Rows swapped in pairs by one turn or mirror: which row each one swaps with
The rows were stretched afterwards, more along some directions than others.
roraf:   22   66   50   -4   99  -71 -246   47  330 -167 -208  -50  -43  389   63 -153  124 -134 -152    4  141   -3   61  -67 -116  -22   41  -32  144  292    5   84  105   38
Gud:  -64   42  -81  -72  -61  124  -71 -110  194  116   66 -110   55  288   16 -137  161  -40 -129    0  235   66   19  103  -84  -63  161 -133  -20   36   82  288  200   46
sokun:  -90   91   27  338  164 -126 -309  110  140  -59   20   94 -103  188  137 -138  222  -52  -29   50  103  111  200 -118  144  -55  117  -74  251  -30  161 -148  292 -130
Lapib:  -83   62  154   47   31  -51 -192  -47  297   46   45 -169 -284  -27  317   81  382  -20 -142  113  159  143    8   42  167  -94  -66 -207  -18  101  222  180  226  -18
damet: -160  143   -2   43   17   76  -92  190  194  -39   49  -56  -13  190  260  -25  406  -12  -73  225  222  248  -40 -156  109  -61   -7  -29   84  170  166  146    3  -21
duk: -161   55   96   90   92  -50 -244  -26  222  141  105 -187 -282   38  408   66  485   41 -222  158  253  208   73   34  181 -162  -14 -216   88   82  191  145  282  -53
fogi:   -1  117   39  236 -138 -131  -25 -126  193  -28   73 -170  -27  -27 -125  -16   71  101  104   20   64  143 -141 -204   31   36  103  -13   67    4  197  -46  112  -99
zoku: -118   64  171   62    6  -35 -148   -1  263  -46   11 -119 -266  -57  267   78  236  -12  -48  134   -4   49  -35   61   96  -58  -31 -172   21  137  212  123  194   64
sadis:   64  133  -55  172    5 -117  -52   -6  166  -10 -143 -158  -23  -44    5  -20  -73 -121   15  260  189   62   33  122   72   74 -123   75   13   -5 -114   29  124   60
narad:   68 -141  -80  133  -76   74 -286  -45  322  -87 -173 -214   46   28  -49   -9   88  -82   50  107  -64   -2  -87  -33  -71  -41  -15  -82   31  221  113  135  199   21
Nezur:  -71  135   53  304  166 -107 -331   97  140  -63    5  111  -38  209  153 -164  229  -52  -15   38   78   85  135 -125   83  -53   86 -168  228  -25  180 -109  305 -107
busi:   -3  273  -34  212  -41  -83   15 -132  -20  256  286   75   17  140   90  -16  270  100 -216  156  373  339  -66   32  113  -94  256   57   35   16  108  -84  105 -273
Fud:  -45   46  -55  175   43 -119 -221   59  277  -79  140   11   27  305  142  -85  141  -92   49  -42  205   11  139 -117   43  -45  354  -90  216  -93  204 -213  123   96
nalon:   48  155  107  256   66  -30  -63   52   94 -242  -96  158  128  201 -153 -142 -135 -140   19  -63 -127   28   16  -82  -21   23  167  -61   75   44    8   -1  191  -71
saz: -205  -51  132  141   25  -51 -203   55  277  -62   29   82 -115  142  333   92  239  -91  178  -26  120   29  131 -114  288   29   53  -65  147 -151  484  -19   21   -3
rutur: -110 -162    5 -183 -115  261  -86 -169  100  170  -40 -259  -32  199  -50  105  218   61  -35   32  384  129   70   53  -35   78   19  133  118   -2   87  279  -47 -149
noti: -267   23  147  125   22   -7 -154  117  232  -52   50   78 -143  105  341   61  354  -23  106  -17  203   74   89 -151  256   -4   36  -84  106 -114  400   24    8  -19
meva:  -97  161   33  332  164  -61 -267  139  113  -72   13  161  -61  204  124 -163  139  -46   -3   64   24   -5  150  -74   75  -17   52 -121  241   -4  132 -142  301  -99
mezo:    6 -183   62   87 -112    1 -271 -127  403 -117 -234 -264  -66   66  -30   47  117   58   94  -51   61   14   78  -73   -7   42  -51 -135   11  -26  248   90  194  -68
mutu: -122  101    1  228  175  -54 -351  156  109   50   72   30 -181  197  242 -110  356  -26 -117   65  214  120  221  -55  142  -67   17 -155  260  -33  156  -86  335 -123
salu:  145  -26   86 -100   16  -67   43  -25   24 -125   30  -46   -3   25 -115  -56  -57  -28    1  -68  -24  -34   22   33  -80  -80  182  -56   25 -140   63   75    3  145
Pir:  -62  171   58  310  170  -76 -179   60   82 -159  -41  151   32  209    4 -140   29  -59   54    2  -75    9   68 -156  -11   61   75  -72  205   17   79 -135  239  -48
val:  -58  210    1  180   19 -102    2 -132  -15  294  255   48   36   48  203   70  293  214  -87  106  269  307  -81   10   72 -152  175  -29   88  -86  186   15  107 -167
lek:  -47  129    9  262  -71 -179  -25  -81  174  -17   31 -160  -34  -24 -152  -35   88   97  110   40   48  120 -181 -207   13   14   68  -48   54   38  179   11   79  -49
leke:  -93   31  152  110  -46 -110 -189   30  273 -107  -98   22 -229  -99   87   55  -38  -19  116   81  -15  -42   27   92   51   86  -33  -10   18   57  316   23   75  116
vav:  -40 -182   57 -112 -150  235 -110 -170  120   53  -58 -260  -15  182  -68   66  153    2  -14   43  408  163   64  -48  -23   43  108  177  163   11   57  246  -37 -112
sile:   52  -29  -11   95    7  -14 -177  -66  226    9 -255 -294   85   23    0    3  -46 -174    8  158  180   72  179   -8    3   62 -177  198  117   92  -75  181  223   52
rebok: -246   79   73  130   59   14 -128  221  224  -26   34   60  -48  171  387   47  359  -28   54  113  149  146   66 -124  205  -46  -20  -15  137  -41  298   46  -37   26
Nibor:  -88 -175    8 -154  -87  256  -53 -160   89  155  -97 -199  -37   89  -57  111  105   55   -2  -12  319   87   59   16  -58   52  -34  109   45  -36   10  279  -87  -74
Fot:   61   27  -20 -137  -11  -20   62   32  -18 -158  151   85 -176  101 -316  -72  -24   55    4 -101   88   22   -7   70  -19   10  235  -77  -17 -152   84  -60  -30    8
zel:    7  -25 -131   53  -15  -67 -220  -32  283  -31 -294  -16  137  290  -22   33   94   44   28  -98  138  -28  168  -31   -3  154 -272  172   92  118  125   53   98  -64
Naz:   54 -179  111  -83 -171  157 -105 -151  134 -117  -68 -279   46  217  -19   58  125  -91    7   79  371  152   94 -156  -33  107  225  233  219   12   83   58   51 -145
lunef:   42   90    8  113  -80 -107    1 -126  195  -51  -31 -300  107   84 -107   75  126  145   61  -61   21  139  -74 -282  -46   95  -38  -25  122   14  105  -63  175  -72
mapa:  105  172  -26   63 -182   14   36 -118   85   20  251  111  -26  139 -105  -41  108  -52 -221  170  378  294   -7   46  128   17  293  133  -84  136   40 -122  -38 -217
motem:   99    6  134    4   18  -78   19 -138   -1  -41   42  -16   -5   38   22    1   27  -24   51  -60   -4  -50   19   26   -1 -108  191  -69   92 -202  122   66   23   38
lat: -284  -96   10  230  159   65 -247  -94   98  120  -81 -104   23  161 -103   72  133   24   84  -89   82   60  153 -131  -75   -5   84  169  228   23  102  143  288   15
Poken: -312   -8   -8  143  199   43 -132  -25   42   75   21   29 -110  244 -244   41  117  197   52 -137   66  134   56  -44  -45  -13  160   83  123   16  127   75  232 -129
dabu: -142   93   41   76   84  -32 -181   59  227  131  111  -96 -257    7  381   17  415   15 -203  107  180  135   66   70  166  -84  -74 -222   56   37  218   79  269   11
goz:  130   65 -155   43  -61  -97  -64  -79  246  -47 -113 -201  200  236  -40   74  140  184  -44 -105   55  127  -21 -108   -8   75 -189   15   66   68   55    0  142 -108
kasip:   54   40   96  -42   54    2 -244   35  389 -198 -196 -169  -31  368   66 -115  241  -90 -151  -17  225  132  120 -186  -87  -42   26  -53  100  309  -27  143   91  -15
sila:   21  146  -46  214  159 -154 -115   50  252  -62   25  110   47  188   43    2   88  -26   58  -41   -9   60  -48  -84   29  -64  239 -109   40   30   67 -201  -54   35
Roda:  -17  -24   -5  134   -5    8 -168  -43  206    6 -186 -216   22  -11  -42  -10  -20 -215   40  185  187   70  186    6    8   37 -105  215  119   53  -72  192  189   83
Miz:   65   54 -128   29  -45  -79 -121  -67  270  -33 -222 -170  200  272  -89   60  130  133  -19 -127   75   59   61  -54  -13  122 -278  112   79  123   62   75  123  -75
posuv:   12   -7 -137   30  -18  -24 -291   71  300  -79 -275  -34   77  269  -68   -6   31   34   48  -80  143  -83  211   40   -5  149 -299  180  142   93  150   76   77   -3
piga:   -6 -107  164   48 -154   23 -156 -113  231 -131   62  103 -168  116  100   44   60 -259   78   30  147  -17  205   17  267  106  166   47   53  -45  371  -63  -33 -108
Mar:   65 -155  107   -7 -100  -40 -134  -75  176 -258  -55 -110   -9  139   40  107  166 -130    4  151  168  132   61 -103   35  -86  243  208  123  126  102  -59   21 -154
nizo:  -72 -167   77 -143 -143  230  -90 -181   58   51   -9 -244   -4  203  -42   55  124  -37   19   71  402  109  111  -20  -37   86  184  181  154   -5   53  212  -36 -127
kom: -144  -24   63  193   75  -14 -234 -131  196   84 -190 -221   70   62  -21   20  124 -136   86   10  102   91  183 -145   -7   -8  -12  203  194   76   54  184  302   14
Buru:   -5    8   32  132  -14   -1 -112  -43  170    0 -214 -204   25  -19   25  -13  -19 -252   26  187  183   74  179   21   46   49  -83  202   79   41  -96  159  146   58
faro:    8   30  104   45  -93  -94 -202   27  341 -148 -196   30 -148  -81   29   15 -126  -66  157   84   29  -57  114   41   -3  145  -98   97   47   75  289  -14   29   82
vof: -161  104  -91  161  242 -163 -251   98  185    9  -96  123  -64  323   78 -132   55   37    6  -21    3 -123   -8   70  -81    9   58  -85  161  192   85  -69  163   50
pinal:  100  105 -119  107  -25 -128  -47  -84  256  -71 -108 -189  194  234  -99   59  124  196   -8  -72   58  142  -73 -126   21   92 -157   16   43   79   67   31  161 -114
zil:   36   50   68  -35   10    0 -202   17  455 -152 -278 -158   30  356   99 -160  211  -76 -144  -26  237  133   96 -129  -70   -1  -29  -66   11  277   43  169   89  -37
mebi:  -84   80  116   44   78  -87 -186  -42  257   90   31 -182 -270  -60  334   96  411   22 -171  149  178  147  -19   57  132  -75  -92 -194  -27  114  189  125  283  -26
Peg: -199  176 -122  204  283 -186 -144   64   88  125  -40  162  -53  290  117  -60   92  101    3  -37  -11 -170  -32  138  -18   71   47 -137  137   66  115 -153  238   11
kavu:  158  192  -55   53 -185  -28   62 -156  119   62  239  111   38  104  -78  -74   62  -38 -203  143  330  294  -50   23   75  -13  228  140 -108   76   63 -140  -54 -208
Firen:   60 -127   89   20 -109   13 -282 -106  444 -130 -306 -280  -46  111    0   -2  166   51   42  -54  182   90   71 -105  -21   58  -75 -158  -62   54  200  164  171  -85
radu:   -3  -15 -102   15  -82   16 -146  -87  258   60  137  -59   29  306  103 -175  131  -91  -64    3  260   26   80   50  -16  -25  285 -101   51  -47  159   43  150   58
kidaz:  -92   12  -73  -11  -52   62 -165  -44  226   74  125  -46  -37  287   74 -143  227  -98  -48  -31  299   28   84   49  -50  -48  264 -132   58  -46  131   95  159   87
Tazuk:  -50   34  -83   86   28    3 -243  -12  255   49  170  -42  -52  324  137 -122  245  -32  -55  -13  319   67  105  -48  -17  -62  279 -143  159  -53  217  -83  197   38
Dema:   -2 -126   55  -10   -1  -85 -146   28  201 -188 -121  -65  -19  167   47   17  205 -144  -30  151  126  121   -4   -4   89 -140  151  170   35  214  123   70   43 -114
Lelet:   34 -131   35  130  -94   43 -287 -114  413 -136 -234 -194  -35   42  -23    8   60   57  115   16   17  -33   14  -45  -39   62  -61 -145  -17   61  224   81  241  -40
Fomen:  -27 -114  145   42 -177   36 -146  -65  213 -126   50  127 -182  116   37   52   53 -289   88  -43   93  -26  181   39  252   79  164   42   76  -40  318  -49  -41  -87
novon:   -3  273   -3  201    1 -137   70 -157  -10  282  254  122   34   33  100  -32  234  133 -172  146  350  374  -71   33   83 -104  267   29    4  -34  103  -17   95 -222
Ravo:   47    3  150  -78  -24   21 -239  -46  414 -175 -217 -255  -42  345  112  -79  254  -23 -155   10  288  202  133 -183  -51  -35   -8  -74   76  248   63  206   68  -84
monur:  -17  -99    7  170 -163   10 -289 -114  400 -107 -215 -230  -20  -11  -27   22   94  -35  141   33  -47  -65  -34   -5  -41   -9  -74  -84   49   98  195  103  240   34
nofaz:  -46   22  186  108  -42  -64 -200    2  308 -146 -186   40 -139  -53   25   15 -107  -49  188   68   -5  -72   39   10  -19  140  -87   38   18   73  311   44   85   76
seser:  -93  -43   10  146   24  -22 -205  -72  197   27 -227 -263   87   28   -3   10   33 -185   51  117  137   12  191  -42   -9   22  -75  210  160   94  -29  173  259   59
ber:  133  202  -41  101 -177  -59   41 -135   74   87  260  114  -23  114  -23  -50  128  -34 -244  144  333  310  -33   36   88 -100  298   69  -66   78   31 -122  -13 -236
pana: -167  138  -24   25    0   51 -105  219  205  -45   65   30  -57  183  286    2  402  -26  -47  207  210  166  -34 -110  113  -87  -33  -34   96   79  212   88  -17  -18
Los:   11 -163   79   87 -122   51 -339  -83  395 -155 -236 -253  -62   83   -9    7  154  -14  105   -3   92   14   44  -67  -10   25  -28 -174   48   12  226  107  230  -39
baz: -146   24  -65  -63   65  178  -12  -57  102  257  -36   -4  -56  131   20   73  170   59  -38   20  190   44  -61  160   51  -58 -140  -39  -38   14   10  250 -140  -35
ralu:  102   41  143  -88    9    2 -205  -16  462 -207 -313 -204   50  344  122 -155  195 -104 -150   12  242  135  120 -197 -114    0  -61  -72   33  255   38  202  137   -5
vumiv: -165  131 -109  225  241 -146 -243  109  127   45    9  121  -67  237   70 -104   86   87   46  -32  -11 -175  -39   70  -60   16   85 -118  192   97   93 -140  262   73
vaven:   73  -16 -162    8  -35  -57 -206  -43  279  -66 -233 -105  167  281  -47   64   88  115  -12  -73  123   44  127   -3   15  109 -315  142   99  104   78   86  121  -76
Zafo:  -13  103  -11  -20  -86  132   27 -160  188   57   28  -18   52  252  -97 -149  112  -79  -90  -38  173   54  -89  145  -85    8  207 -103  -98   28   62  311  156   27
zab:  -15   90   82   16   93  -43 -223   16  329 -152 -177  -62   14  348  104 -164  147  -87  -89   19   51    8   55 -109 -142  -43   52  -61  112  339   24  110  114   41
zuvan:   90   53  118 -109   20    6 -228   27  381 -196 -274 -180  -13  351   22 -144  196  -88 -126  -54  225   81  139 -153 -123   -2  -65  -31  102  275  -27  178   87   -6
Nusa: -173  -56   -5   21   28  -55 -175   34  150   15  -87   50 -123  100  -14   -6  322  -92   28  121  169   60    4   73  104 -142   82  105  -42  154  231  134  -20  -54
Kifab:  -74  240   14  219   38 -133   18 -189  -20  310  283   57   53   55  179   41  279  162 -167  126  318  317  -97   13   61 -149  222   -5   57  -91  154   -9  132 -199
redu:  -63  177   41  193   86 -166   -8 -169   17  308  144   24  129   -8  277   42  236  131  -42    6  153  136  -49  -14   -8 -168  116  -53  121 -205  192   38  179  -56
puge: -123  103   54   45   98  -56 -231   55  276   99   63 -195 -212   53  445   22  496    3 -216  150  195  104   36   25  143 -127 -110 -236   96   68  195  109  334   16
Mavo: -248 -120  -14  206  125   55 -282  -89  134   34  -80 -107  -35  169 -227   84   82   30   72 -109   96  109  157  -90  -59    0  111  200  212   49  120  177  315   -9
Zub:    5  -44    5   50  -69  -31 -286   77  312 -124 -288   59  -51   49  -57  -31 -103   -9  174  -25   82 -117  200   57  -41  174 -186  167   88   91  221   38   40   86
pomal: -140  -93    5 -104   18  249  -41  -86   63  172  -81 -104  -77  156   13  128  192    9  -44    5  220   53    5   73   39   -6  -50   38   -8    3   11  267 -152  -62
kuzi:   41   82  -38  149   17  -87  -63  -39  179   19 -159 -171  -40  -96  -19  -11  -64 -153   12  216  168   98   70   75   47   77 -130  132   18   43 -121   66  159   52
feb: -200  -21  -51  -30   40  210   25  -27   31  253  -34  -31  -27  129   28   86  204    7  -42   -4  201   12  -28  123   67  -41  -80   42    8  -36  -30  202 -118   11
nir: -133  202 -134  236  231 -199  -97   72   61  128   32  157 -138  109   88  -44    1  138   40   66   43 -121  -81  238   40  123  -21 -145   37  -32  101 -200  240  -40
led:   11  150 -124  230  100 -192  -30   27  143   29  -74   30 -114  -50   11   -3  -92   26   16  165  143   19  -43  174   88  114  -78  -48  -62  -45  -13 -105  196    9
Roto: -213  115   68   70   18   25 -148  172  224  -33   86   56 -112  178  324   11  444  -15   51   85  213  178    8 -143  201  -16   -3  -81   95   -8  346   65  -37  -22
Nesif:  128  109  -56  109   -8 -128  -27  -82  216  -89 -117 -215  165  160  -98   59   43  190   23  -61    7  161  -62 -188  -18   94 -142  -15   92   50   87  -16  198  -83
dabut:  116  101  -93  113    4 -144  -50  -54  237  -56 -174 -227  228  185  -30   72   70  158  -35  -52   61  136  -18 -129   10   79 -204   41   69   91    6   20  199  -78
dob: -142   16   27  152 -129  -64  -86  -81  117  115  109 -144 -171 -128 -128  -71  177   69  100  102  115   69  -57 -115   20  -19  133    9   21   48  265   62   39    3
ved:   51  176  -83  182   33 -139  -52   21  164   12  -48  -88 -114  -77    9   13  -80  -34   37  169  152   20   11  144   73  110  -97   12   23 -100  -31  -87  152   43
Kamif:  -67   90  145   79   50 -148 -169  -24  323  -19  -57  -77 -236  -78  269   89  209  -15 -101  117   47   60  -71   74   77  -67  -68 -150  -36  106  233  115  173   73
Sov:  -22   49  -71  -63  -46   98  -66 -106  175   63   57  -38   44  314    0 -163  136  -91 -105   16  255    8   13   86  -82  -23  240 -117  -39  -15   99  218  161   65
guki:  -14  123  -71  209  154 -141 -119   93  256  -71   49  118   10  207   97   26  116   27   49  -49   25   33    1  -59   68 -103  200 -128  104  -18   67 -227  -18   31
fevum: -125  145  -65   38  -21   79  -87  164  212  -15   92   20  -18  128  202  -46  395  -50  -89  222  178  195  -80 -101    5  -68  -23   12   88  194  113  109  -12   -7

mutu swaps with -> Firen
Naz swaps with -> redu
Fot swaps with -> Nusa
nalon swaps with -> narad
Los swaps with -> Nezur
mapa swaps with -> baz
salu swaps with -> Dema
val swaps with -> nizo
Fomen swaps with -> sila
lek swaps with -> Mavo
lunef swaps with -> kom
Fud swaps with -> saz
kasip swaps with -> Lapib
dabut swaps with -> sile
Ravo swaps with -> duk
Gud swaps with -> damet

